Turns in one plane each, and the order they were made in; the first pair answered
Zasiz:
[ 14   6   9  -2  -9   7   5  16 -54  19  54]  ->  [ 11   9 -32  43  -8  -6 -46   0  11 -33  24]
[ 13  34 -64  32   0 -64 -66 -13  17 -32  34]  ->  [  8 -16  38  -6 -57  28 -30  37  80  45 -22]
[ 14  14 -46  18   3 -50  -5  -1 -32 -12  -5]  ->  [ 12 -12  -7  16 -32  -3  -9  22  37   7 -56]
[  8   1  -9   4   3   2  -2 -15  17 -15 -17]  ->  [  8  -5  14 -15  -3  14  22  -2   0   7 -12]
Mek:
[ -3   8  -7  14  16  55  16   1  50   1 -35]  ->  [ -3  21 -17   4  31  51  35 -13  25  -4 -32]
[-15  10 -41  15  27 -24   2 -35 -11 -44  -7]  ->  [ -8  -1 -40  37   8 -24 -32 -17  19 -44  -7]
[ -4  -1   1  -9   1  26  14 -13  11   0 -18]  ->  [ -8   9  -8  -5  10  12  18 -19  -4  -6 -14]
gofek:
[ -3  27 -50  41  19 -32 -35 -16  13 -44  14]  ->  [ -9  17 -37  42   8  -9 -32 -14  50 -44 -26]
[  1   0   2   4  -1  -7  -4   4 -11  -1  19]  ->  [ -6   5  -4  -3   9   3  14  -8  -6 -10  -7]
[-11  26  13  16  23 -10 -13 -24  17 -15  -8]  ->  [ -3  17  22  22   8  -6 -33  -4  27  -7  -1]
[ 17  11 -20  12   8 -34 -25  19 -10 -10  27]  ->  [  8  21 -28  -1  24 -11  10 -14  12 -32 -30]
gele:
[ -4   2   1  -3 -19 -26 -28  15 -16  22   9]  ->  [ -6   7 -15   5 -18 -32 -31   8 -10   5   7]
[ -5  -8 -49  -3  17  -7 -19   3 -28 -31  15]  ->  [ -8 -11 -50   3  16   8 -24   2  12 -38 -16]
[-18  12  -5  40   0 -21 -18 -21 -14 -26   0]  ->  [-18   5   3  45 -10  -2 -19 -18  13 -23 -23]
Now pairs of rows:
(2 to 3 turns a pair)
[ 12   8 -24   6  -7 -36  25 -45  19 -10  -2]  ->  [ 17  -2 -13  15 -22 -50   0 -17  14  10  32]  gofek gofek
[ -9  10  25 -28  16  26  77 -17 -46  26   9]  ->  [ -8  27 -31  12  35 -24  27 -31 -59 -15  47]  gofek Zasiz
[-17  -1 -13  -1 -13  20  24  -4  33 -13 -52]  ->  [-16  17 -49  26   0 -22 -11  -9   9 -38  -6]  Zasiz Zasiz Mek
[ -1  -6 -20  24  10 -28   4 -37  19 -11  -9]  ->  [  4 -12 -13  31   2 -42 -13 -21  12   0  21]  gofek gofek
[ -1  60 -53  44  11 -36   3 -34 -48 -57  16]  ->  [-11  46   7 -18   8  21  86 -33 -69  -6 -19]  Zasiz Mek Zasiz
[ -1  14 -24  12  15 -30  -5 -16 -18 -29  18]  ->  [  0 -11  25 -15 -14  28  24   3  18  10 -21]  gele Zasiz
[-17   5  32  -8   2  31  11  -8  30  21 -47]  ->  [-14  29 -21  21  29  -6 -15 -36  17 -25 -27]  Zasiz Zasiz
[  5 -17  -9  27 -20 -40 -21  29  -7   1  54]  ->  [  3  -6 -39  35  -6 -46 -27   7  13 -28  35]  Zasiz gofek Mek
[-13 -28  29 -39  -5  19  -4  26   4  28  -5]  ->  [-14 -30  20 -25  -8  26 -19  22  36  12 -26]  gofek Zasiz Zasiz
[ -3 -32  48  -2  10  14 -23  48  54  24  30]  ->  [-23  -4  12 -21  58  29  45 -17  47 -11 -31]  gofek gofek
[ -5  33 -27 -13  32 -27  31 -20 -52 -15  27]  ->  [ -3  30 -55  27  17 -31 -21 -19  23 -49  -2]  gele Mek
[ 10  19 -14  -3  14   5  30 -37 -33   3  27]  ->  [  8  -6   2  20 -19  37  -9 -13  47   6 -13]  gele gofek
[  0   0 -34  -8  23 -31  -9 -13   0 -25  -3]  ->  [ -1   0 -28 -15  25 -34  -2  -8 -20 -15  11]  gofek Zasiz Zasiz
[-11  -5  16 -25  -3  41   5  -7  49  24 -63]  ->  [  4 -12  -4  18 -22 -10 -75  27  47  20  11]  gofek gele Zasiz
[ -5 -24  49 -39 -42 -11 -23  47  10  39  13]  ->  [ -8   3  18 -56  -3 -39   8  13 -57  19  42]  Mek gele
[ -4   8   2 -10  12  20  33 -22  16  -6 -43]  ->  [ 10  -5  -8  30 -15 -20 -39  16  23 -10  18]  gofek Zasiz Zasiz
[  0  16 -23  16  -4 -18 -20 -33   9 -21  -6]  ->  [  0  20 -13  -9   7  -9  16 -43 -19  -6  -7]  Zasiz Mek Zasiz
[ 13  -7   0  18 -15  18  13  -6  39 -11 -13]  ->  [ 11  -1 -10  26  -7  11   9 -10  38 -19 -11]  Zasiz Zasiz gofek
[ -3  14 -33  11  29 -55 -16 -10 -28 -27  42]  ->  [ -2 -19  44 -38  -5  -2  31  25 -28  43  30]  Zasiz Zasiz
[ 15   8  -6  -8  -1  12 -26  49  34   5 -36]  ->  [ 19  22  -4 -28  14 -11   1  46 -38  14   9]  Zasiz Mek
[  2  12 -18  19  10  12 -15 -15  42 -31 -49]  ->  [  3  25 -40  21  26 -24 -17 -25  -9 -40  -8]  Zasiz gele Zasiz
[ -2 -15   1  14 -17  19  -6   8  30  -8 -40]  ->  [  2  -3 -19  33 -13 -10 -35  12  12 -16   0]  gofek gele gele
[  4 -28  36  -1 -31  31   0  29  48  23 -29]  ->  [  2  24 -43   5  34 -40   6 -20 -45 -26  31]  Zasiz gele
[-17 -26  10 -12 -16  17 -32 -18  46  -4 -15]  ->  [-20 -15  21 -51   3  17  23 -27 -17  16   3]  Zasiz gofek
[  4 -11   8   8 -12  23  -3  13  37   1 -24]  ->  [  3  10 -15  -9  17 -13  16  -3 -38  -6  20]  Zasiz gele
[-17   7  20 -38  19   8  33 -16 -27  20 -30]  ->  [-15 -12  41 -25 -12  22   4   9  15  31 -37]  gele gofek
[ -3  -8  -2  -6   6 -30 -29  17  -6  38  59]  ->  [ -7 -22  27 -16  -8  14  -7  23  46  49   1]  gele gele Zasiz
[  4 -21  59 -34 -18  21  40  30 -37  60  19]  ->  [ -9 -10  42 -39   1  44  67  -7  -7  33 -43]  Zasiz gofek Zasiz
[ 12  14 -31  13   7 -19 -33 -10  23 -31 -24]  ->  [ 18  16 -31  12   6 -28 -37  -7   4 -29   0]  gofek gofek
[  3 -17  16   7 -37  12  -3  11  51  16 -17]  ->  [  2  10 -34  24  -7 -37 -20 -18  14 -26  15]  Zasiz Zasiz
[-10  27 -23  -9  45   6  51 -48 -12 -30 -52]  ->  [ 10 -20  61 -28 -19  27  32  41 -22  56   9]  gofek gele Mek
